A single turn carries every row of the set below to another of its rows. Some are shown first; where does it send the rows asked next?
beba: [ -6   3  -6  -1   5   2  -4  -3  -5  -8   2   1   4  15  -1   3 -17  -9
   4  16]
mikul: [  0   5   0   0 -13  -1   3  -4   7   0   4  -2  -3  21  -3   5   0   5
  12  -1]
lifa: [ -8  -5  -8 -17 -10   0  -5 -16   7   8  15  -3   7   5   6  -4   3   0
   1  -2]
devag: [ -1   4   3  -5 -13   0   4  -3   9   1   1  -1   2  19  -3   9   0  -2
  11  -4]
zed: [-15   4  -6   7  18  -2 -12   4  -4   3  14   6  -3   9   4  -7  -3  -2
 -12  -4]
zef: [ -9  -6   3 -11   9   0  -6   0   1   1  13  10   5  -2   0   9 -10 -13
 -11 -10]
zedog: [-9 10 -1  4 -7  0  1  0  6  4 -2 -4  1 25  1  2  5 -2  9 -3]
Zub: [ -6  -3  -2  -8   2   6  -2   5  -4   4  -6  11   7  -5   8   8  -2  10
 -16  -9]
nusas: [ -6  -1  -5   3  10  -3 -12  -1  -4  -3  22   9 -10   5  -1  -6  -8   7
  -9  -1]
dakiv: [  3   5  -2  -7   5  -5   8   4  -8   6  15  -1   0   1 -13  -4  -5  14
   0 -12]
pobi: [-17   1   0  -2  17   1  -8   5   0   5   9   7   6   4   5   2  -3 -14
 -13  -9]
rep: [ -6   3  -6  -2   5   2  -4  -3  -5  -7   2   1   5  15   0   3 -16 -10
   4  16]
roza: [ -3  10  -6   0  11  -5   6   7  -9   9  12  -4   1   6  -9  -9   0  13
  -2 -11]
fiku: [ -6   6   1 -10  10  -3  10   7  -5  12   5  -3  12   1  -8   0  -1  -2
  -4 -16]
soleg: [ -7   2  -7   2   5   4  -5   6  -8   4  -4   9   2   0   9   0   1  18
 -15  -7]
voged: [ -7   3  -6  -1   5   2  -4  -2  -5  -8   1   1   5  15   0   3 -16 -10
   4  15]
kabuf: [-7  7  3 -2 -9  1  3 -1  8  4 -4 -3  5 22  0  8  3 -6  9 -5]
Sode: [-12  -3  -8 -15  -6   0  -5 -13   8  11  10  -4  11   7   9  -4   6  -6
  -1  -4]
gef: [ -9   1  -4  -2   5   5  -4   7  -6   6  -7   9   7  -1  10   3   1  10
 -16  -9]
seso: [ -7  -3 -11 -12  -9  -1  -7 -16   6   7  17  -3   2   8   6  -9   4   6
   1   0]
buso: [ -8  11  -3  -2  14  -4   7   9  -8  13   6  -5   8   6  -6  -7   2   3
  -4 -14]
vamul: [ -2  -2  -6  -1   1   3  -4   4  -8   1   0  10   0  -2   6   1  -2  21
 -14  -6]
geziv: [-12   1 -13  -7  -4  -1  -8 -13   5  10  14  -5   3  11   9 -12   7   4
   0   0]
fif: [-16   1 -11 -10  -3   0  -7 -12   6  12  10  -5   9  10  11  -9   9  -3
  -1  -3]
Ruz: [-4  9 -2  5 -9 -1  1 -1  5  2  2 -3 -3 25 -1  1  4  5 11 -1]
bano: [ -2  -8   0  -9   5  -2  -7  -3  -1  -4  22  11  -5  -2  -4   5 -13   1
  -8  -5]
Madez: [  1   3   1 -13   4  -4  10   4  -5   7  10  -1   8  -2 -12   2  -5   5
  -1 -15]
mimor: [ -7   3  -6   0   5   2  -5  -3  -5  -8   1   1   5  15   0   3 -16  -9
   3  16]
niror: [ -6   2  -5  -1   4   2  -4  -3  -5  -8   2   2   5  15  -1   4 -17  -9
   4  15]
gomus: [ -2  -4  -3  -7  -1   4  -2   4  -6   1  -1  11   3  -6   5   6  -4  16
 -14  -8]

fif moves to geziv
pobi moves to zed
Now find these:
vamul moves to gomus
zedog moves to Ruz
dakiv moves to Madez

A single turn carries every row of the set below to another of its rows. Some are shown first; where does it send the rows asked next?
Pota: [ -1 -15  -1  -6   8   3  -9  14  -7  -6  17 -25  -5  -7   4   0  -8   3
 -19  -2  16]
gubi: [-22 -26  16   0  -5  -2   3  -4  -5   8  22 -12 -10   0   2   5  -7  -2
 -10  -5  20]
migo: [-14  -5  -6  -4  -6   8  -7  -8   3  14   1 -16 -17 -21   0   7  -7  -5
 -14   1   1]
Toka: [-20 -15   3   2  -9   2  -8 -14 -11  18  16 -10 -14  -9   5  -4  13   4
 -19   8  12]
dugab: [-21  -1  -8  -6   3  -9 -13  -1 -13   4  11 -24 -18  -1  16   7 -16  -6
  -9   8  13]
sim: [-17  -6   6  -3 -10  -7  -3  -9  -6  19   9 -19 -12 -12  11  -5   7   9
 -25   4  10]
purun: [-16 -27  -2  -7  -7   1 -19  -3  -1  -1  27 -17  -3 -10   5   4 -13 -12
 -19   2   5]
tizel: [-13  -6   7  16  -8   3   0   4  -4   7  10 -14 -18  -6   5  17  -8   4
  -7   6   9]
bop: [-24 -14  -7   8  -3  -4  -9 -19 -10  22  18 -20  -9 -12   7   1  -4  -2
 -15   4   0]
Soza: [ -6 -11  -2  -3   9   0 -14  12 -16  -2  16 -17  -4  -5   1   7 -10  -6
  -5   3   6]
mufeg: [-13  -9  -4   7  -7   1  -3   8  -4   7   8 -30 -13 -11   5  21 -12  11
 -14   6   8]
vez: [-20 -12   4  -2  -9   1  -1 -10   6  15  15 -21  -4  -8  -3   5   7   2
 -25  -4  -1]
bolef: [-13  -8  -7  -9   1  -8  -3   6   3   2  10 -31  -6  -8  14   9 -15   7
 -24   2   3]
tego: [-17  -9  14  -4  -9 -15  -5  -4   0  11  12 -14   0  -4  17   1 -16   4
  -6  11  10]
bola: [-18 -14  -1 -17  -5  -1 -16 -16  -4  21   8 -19  -6 -12  16   3   1  -3
  -6   1   1]
kesal: [-11  -5  -4  -9  -4   5 -10 -18   7   8   5 -26 -20  -2  11  -3   6  -1
 -12   1  14]
dul: [  2 -12   1  -6   4  -3 -14  13 -15  -5  12 -21  -4  -4   4  -1   0   2
  -5   3  10]
gem: [-13   1   8   3  -6   1  -2 -12   2  12   9 -19  -9  -5   2   2  13  10
 -21   1   5]
Mono: [-20 -16  -3  -2 -10   6  -7   6  -3   3  17 -16 -11 -20   3   3 -16   4
 -20  21  11]
zum: [-17 -16  -3 -13   6   7  -6 -15   1  15  12 -22  -5 -16  12  10   8   3
 -12  -2  -3]
Tukov: [ -5  -7  -8   2  -1   4  -9 -16  -1  14  -1 -21 -21  -9   7   3  -2   3
  -9   1   4]
tuvo: [-17 -22  -1  -8  11  15  -5 -15  -3  17  11 -11 -15 -11   5   5   4   3
 -18   0   8]
labu: [-10 -25  -3  -1  -3   1  -9   5 -14   9  14 -18 -11 -16  14   7 -15   6
 -26   4  10]
finut: [-21 -14   0 -10   1  12 -12 -18   2  11  12 -17 -18  -3   3   3   1  -9
 -15  -3  18]
suvir: [-21 -16   4   3 -11  -3   1  -6  -1  -4  26 -24 -16   2  12   4   6  -6
  -2   2  16]
gomu: [-14  -9  -8  -2   0 -12  -2  -5  -7   4   8 -30 -14   7   6   5  -7   8
  -1  12  11]
rari: [-13  -3   1  -2  10   3  -6  -1  -2 -12  12 -13 -10   1  -7  13   1  -7
  -9   0   2]
supe: [-12 -17   9  -4  -6  -7 -15 -10  -4  -4  21 -26   3 -15  15   8   4   8
  -7   4   7]
lalin: [-24  -6  -1   5  -5   0 -13 -21   2  15  18 -20  -7   0  -2   3   3  -6
 -10   3   2]
masun: [-15  -1   6 -10   4  -4  -3   6 -11  -1   4  -9 -21   0   4   5  -2   0
 -16   8  19]
bomi: [-17  -8   0 -18 -10   4  -9  -7   0  17   4 -10 -13 -19   8  -3  -3  -6
 -15   7   5]
rinif: [-17 -19   9 -10 -13  -8 -19  -6   2   6  17 -16   1  -7   6   2 -17   2
 -12  11  13]
gegad: [ -5 -19   3   5   4   0 -17 -10 -16  -4  15 -12 -11  -1   7   7   7   0
  -2   1   6]
ven: [-18 -11   9   6  -3  -9  -2  -6  -5   4  22 -23  -1 -19  24  12  -7   3
  -6   1   6]
koto: [ -4 -25   8 -13  -8  -3 -14  -4   0  -8  16 -16  -2   0   8   0   7   3
 -14  -2   8]
veso: [-20 -25   5   3   5  -4  11  -5  -2   0  24 -13  -3 -14   5   1  -8   4
 -15   5   1]
sipa: [ -7 -10   1 -10  10  -2 -16  12 -17   0  18 -20  -6  -2  13  -2  -8  -1
 -11   5  18]
Vep: [-26  -5   2  -9  -5  -5  -2  -2  -8  -6  16 -22 -20   0   3   2   5  -5
  -6   7  24]
Tuli: [-21  -4  -1  11  -1   0  -8 -16 -14  19  12 -11 -18 -10   3   0   0   1
 -14  11   9]
Bida: [ -2 -11   0  -9  -1  -2 -17  10  -5  -8  19 -25  -1  -2   0  -1  -9  -8
  -7  -3  12]
puz: [-24  -3   6   2 -11   1   1   3   3   0  19 -10 -14 -10   9   0 -13  -6
 -11  19   9]
dorir: [ -6 -12  -4  -4  13  -2 -15   8  -9  -4  20 -28  -1  -2   8   5 -13  -3
 -12  -2  12]
suf: [ -9 -13   0   9  -4  -4   7  -4   2   1  11 -20 -15   8   6   3  -1   8
  -1   9   4]
muzun: [ -3 -19  -1  -3   4   1 -17  10 -14  -2  19 -19  -9  -7   1  -3 -12  -7
 -12   0  18]
torig: [-22 -17  12  -4   6   0  -1  -5  -6  -1  15 -10 -11  -5 -12  13  -2  -1
 -10  -5  19]
Tev: [-26   4   2  -1  -5  -4  -5 -13   7  16  12 -21  -6  -8  -2   4  -5  -5
 -20   0   3]
gubak: [-12 -23   3   4  12  -3  -1 -13 -10  -7  19 -13  -3 -13  -1   4   1   8
  -8   7   3]
venaz: [-10  -6   3 -14   8   1 -10  18  -8  -3  16 -18  -2  -4   1   4  -7  -4
 -14   2  12]

Bida moves to dorir
sim moves to gem
gubak moves to Mono
Now find these:
tego moves to suf
gegad moves to labu
kesal moves to zum

A single turn carries every row of the set below to another of its rows. Some are shown first; where does it send the rows asked next?
buf: [ -4  -2  -4  -6   1  -7   5  -1  -3   0  13 -23]
Leko: [ -5   3  -6   1   0  -7   3  -7   2   0  11 -24]
vipuz: [ -2 -12   3   9  -3 -20  -8 -17   2   1   9  -7]
vemev: [  6 -17   0   4  -3  -2   4   9  12   1   9   2]
dozev: [-14   5   0  11   0 -10   5   0   2  -5  -9  -1]
Sanuk: [ -2 -20  10  -1   6   1  -8  -9   5  -2  -2 -11]
nezam: [ -2 -18  10  -1   9   0  -7 -11   7   0   1 -10]
gafa: [ -2  -2  -8  -4   2  -8   4  -5  -3   3  12 -23]
Lomim: [ -3   0  -8  -1  -2 -10   5  -3  -2   0  11 -23]
kudo: [  5 -12   2   3  -1  -3   6   9   8   0  15   1]
tebi: [  3 -13   0   8  -4   1   4   7  10  -2  10   4]
vavam: [ -4  -1  -5  -2  -5  -9   2  -3  -3   2  12 -24]
ner: [-11   6   2  10  -2 -14   7   2   1  -5  -6  -1]
Tosib: [-13   7   2  11  -2  -8   4   6   1  -1  -5   0]
lazet: [-11   5   3  12   0 -11   6   4  -2  -2  -9  -1]
lam: [  5 -14  -1   4   0  -2   1  11  10  -2  13   3]
Begek: [  5 -16  -4   3   3   2   3  10  10   0  10  -4]
Ronos: [  6 -14  -1   2  -5  -3   4  11   7   2   9   3]
lutud: [ -3   3  -6  -2  -1 -11   1   1  -2   2  12 -23]
bire: [ -8 -20  -8   5  -1  -6 -11  -3  -1  -2 -12  -4]
zan: [-10   2  -3  15  -3  -9   6   3   2   0  -9   1]
Dola: [ -7 -11  -5  10   3 -16  -8 -20   0   0   6  -6]
fon: [ -4   1  -8  -2  -4 -12   5  -2  -4  -1  11 -22]
fid: [ -2 -11   0  10   5 -16  -7 -21   0  -1   6  -7]
Sozo: [  6 -14   0   4  -1  -1   5   9  11  -1  13   0]
Vima: [ -9 -13   9  -1  13  -2 -11  -9   4  -1   2  -9]
rivi: [ -6 -15   2   8   4 -16  -6 -19   1   6   8  -6]
Nevum: [-10   5   3   7  -3  -8   7   6   0  -4  -9   0]
dos: [ -6 -17  10  -4   6  -2 -11  -8   8  -1  -3  -9]
Gek: [  1  -5  -8   0  -2  -8   5  -2  -2   0  12 -25]
Vob: [-10   9   0   9   2  -9   6   0  -1  -5  -9  -3]
Rebi: [ -8 -17  13  -3   9  -1 -10  -6   4  -5   1  -9]
Dako: [ -8 -18 -10   5  -1  -7 -13  -5  -4  -4  -9  -1]
Vobi: [ -5 -20  -7   2   2 -10 -12  -2  -4   6 -10  -7]
boto: [-11 -19 -10   2   2 -12 -12  -4  -4  -2  -7  -4]
Lag: [ -8 -15   0  12  -2 -18 -10 -16   5   1   7  -4]
deko: [-10   5   0  10  -1  -8   7   4   1  -3  -9   0]
Zaput: [  4 -14   1   6  -2  -3   3  13   9   1  13  -2]
bezo: [ -7 -16  -9   1   0 -10 -12  -1  -9   2  -8  -2]

vipuz moves to bezo
Gek moves to Vob
Now find these:
Nevum moves to kudo
Ronos moves to buf
dozev moves to vemev
Leko moves to zan
vavam moves to lazet
Dako moves to Sanuk
lutud moves to Tosib
deko moves to Sozo
bire moves to nezam
dos moves to rivi
Vobi moves to Vima

A single turn carries every row of the set below to another of its rows. Some are shown first; where does it send the rows asked next?
Gakif: [  4  -4   7  -8  23 -13  -9   0   2   0   2 -18 -25   2  -1   5   0  11
  -1  -2  -2]
mol: [  8   2  27   4  25  -2 -20  -2   1  11   3 -16 -20  -1  -4  11   4 -11
  -9   4   3]
betu: [ 12   6  15   0   5  -7  -5   4   3   2   2 -18 -17  11 -23   2   4  -9
   0   1   1]
rufan: [  8   3  21  -5  -7  -9   0   0   4   4  -2 -16 -26   3 -12   5   0   5
   6  -1   5]
ripo: [ 13   5   9   2  12 -10 -28   3   3   0   6 -20 -18  -6  13   2  -2   0
  -1   4  -1]
ser: [ 19   8  31   5  19  -6 -26   4   3  -3   7 -16 -17  -8 -10   2  -3 -12
  -3   3  -1]
Tobe: [  9   1   9   1  15 -12  22   1   3   7   1 -16 -23 -10  -1   6   2  -4
   2   2  -2]
Dufun: [ 15   7  24  17  18   0 -23   3   2   5   6 -12 -17  -2  -4   5   1 -16
  -9   3   1]
gim: [ 14   5  20   8  23  -2 -10   4  -1  -1   5 -19 -18 -29 -21   7  -2   1
  -4   2  -2]
Romu: [ 14   6   6  12  13 -11  20   4   4   4   4 -16 -20  -8   0   3  -4 -10
   3   1  -2]
faso: [  7   1  15   6   5  -8  12   1   2  10   5 -29 -20 -10  12  10   3   3
  -3   0   1]
Kalav: [ 15   4  34  -6  19  -6 -25   1   2  -2   5 -14 -19 -10 -11   3   2  -5
  -5   3  -2]
vubaz: [ 18   6  32   1  14  -5 -27   3   3  -6   7 -11 -17 -12 -11   1   1  -8
  -5   2  -3]
teto: [ 14  10  18  10  -7  -8  -2   5   5   4   1 -19 -23   6 -11   4  -8  -3
  10  -1   5]
bime: [ 12   6   4   9  25 -13 -11   6   3   1   5 -22 -21   8   0   3  -9  -1
   2  -2  -1]
Lukog: [ 15   6  20  10  25  -2  -9   4  -1   0   5 -20 -17 -27 -21   8  -3   0
  -3   2  -1]
Tozo: [ 13   6  30  18  14   8   8   6   1  -1   7 -11 -17 -12  -2   3  -7  -3
 -16   1  -6]
mileb: [ 16   7   2  16  11 -10 -15   9   4 -11   8  -9 -19   0   0  -4  -6   3
  -1  -3  -5]
gudaz: [ 12   5  13  16   3  -8  10   4   3   8   7 -29 -18  -8  12   8  -1  -3
  -1   0   1]
gep: [ 12   3   9  -2  12 -10 -27   2   2   0   7 -20 -19  -6  12   3   0   3
  -1   5  -1]
nel: [ 13   7  18   4 -13  -8  -3   3   4   0   1 -12 -24   1 -11   2  -2   2
   6  -2   4]
Des: [ 13   5  13  16  -5  -6   9   5   3   3   8 -21 -18 -14  12   4   2   2
  -3   0  -2]
kubor: [ 13   4   8   0  10  -9 -28   2   3  -1   7 -18 -18  -7  12   2   0   2
  -1   4  -1]
poti: [  8   0  14   6  -3  -7  10   1   2   4   6 -21 -20 -15  12   6   7   7
  -4   0  -1]
fefi: [ 18   7   2   4   7  -5  16   6   3  -2   4 -14 -12  -5  -3   1 -14  -3
  -9   4   0]
kug: [ 15   5   6  12   4 -10  19   5   4  -1   5  -9 -19 -14   0  -1   0  -6
   1   0  -4]
pivel: [  6  -2  28  -2  16   0 -21  -3   0   4   4  -7 -21  -9  -5   7  11  -3
 -12   3   0]
bivob: [ 11   5  30  14  23   7  10   4   1   4   5 -17 -18  -8  -2   7  -9  -5
 -14   2  -4]
Sasuv: [ 10   0   9   1   6 -10  20   1   2   0   2  -9 -22 -16  -1   2   5   0
  -1   1  -4]
zas: [ 12   5  24   0  12  -3  -9   4   2   6   4 -22 -18 -27  12   6 -13 -11
   1  -1  -1]
zut: [ 13   6  14   2   2  -6  -6   6   4   0   3 -15 -16   9 -24   1   4  -8
  -2   1   0]
rit: [ 16   6  33  -2  23  -7 -24   2   3   0   5 -18 -18  -7 -11   5  -1 -10
  -3   3   0]
nem: [  7   1  32   5  20   6  10   2   0   3   4 -14 -20 -11  -2   7  -4   1
 -16   2  -5]
vetel: [ 12   5  15  -1   0  -6  -6   5   3   0   3 -13 -16   8 -24   0   7  -6
  -2   1   0]
kas: [ 10   1  31   9  13   7   9   3   0  -2   6  -8 -19 -15  -2   3  -2   2
 -17   2  -6]
riva: [ 11   4  24  -1   7  -3 -10   4   2   2   5 -19 -18 -31  11   4 -10  -8
  -1  -2  -2]
Mit: [ 16   4   4  -1   3  -5  17   5   2  -5   4 -10 -13  -9  -4   0 -10   2
 -10   4   0]
nabi: [ 10   6  20   0   0 -10   0   1   5   8  -3 -22 -25   8 -11   7  -5  -1
  10   0   6]
gazak: [ 10   3  24  -5  12  -4  -9   3   2   5   4 -21 -19 -29  12   6 -11  -8
   0  -1  -1]
miki: [ 14   5  20   8  24  -3  -9   3  -1   0   5 -19 -18 -27 -21   8  -2   1
  -3   2  -2]
Gigeg: [ 11   4  15  -4   4  -7  -6   4   3   1   1 -16 -18  10 -24   2   6  -7
  -2   1   1]
bogi: [  8  -2   6  -1   8 -10 -13   3   2 -11   5  -6 -23  -6  -2  -3   3  14
  -5  -3  -5]
Koreg: [ 15   4   4  -2  13  -6  18   4   3   2   2 -17 -14  -3  -3   4 -13  -2
  -8   4   2]
fuma: [ 13   5  23   2   9  -2 -10   5   3   3   5 -19 -17 -29  12   4 -12 -11
   0  -2  -2]
demu: [ 15   6  20  11  24  -2 -10   4  -1  -1   5 -19 -17 -27 -21   7  -3   0
  -3   2  -2]
rik: [ 12   4   9  -1  14 -10 -27   2   3   1   6 -21 -18  -5  13   4  -1   1
  -1   4  -1]
rap: [ 13   1   5  -7   9  -6  18   3   2   0   2 -13 -15  -7  -4   3  -9   3
 -10   5   1]
bazu: [ 13   3  24  12   9   1 -24   2   1  -1   7  -2 -17 -10  -5   2   7  -8
 -13   2  -2]

Romu moves to Tobe
rufan moves to nel
Now find these:
mol moves to pivel
vubaz moves to ser
riva moves to fuma
Des moves to gudaz
Koreg moves to rap
Tozo moves to bivob
gep moves to kubor
bime moves to Gakif

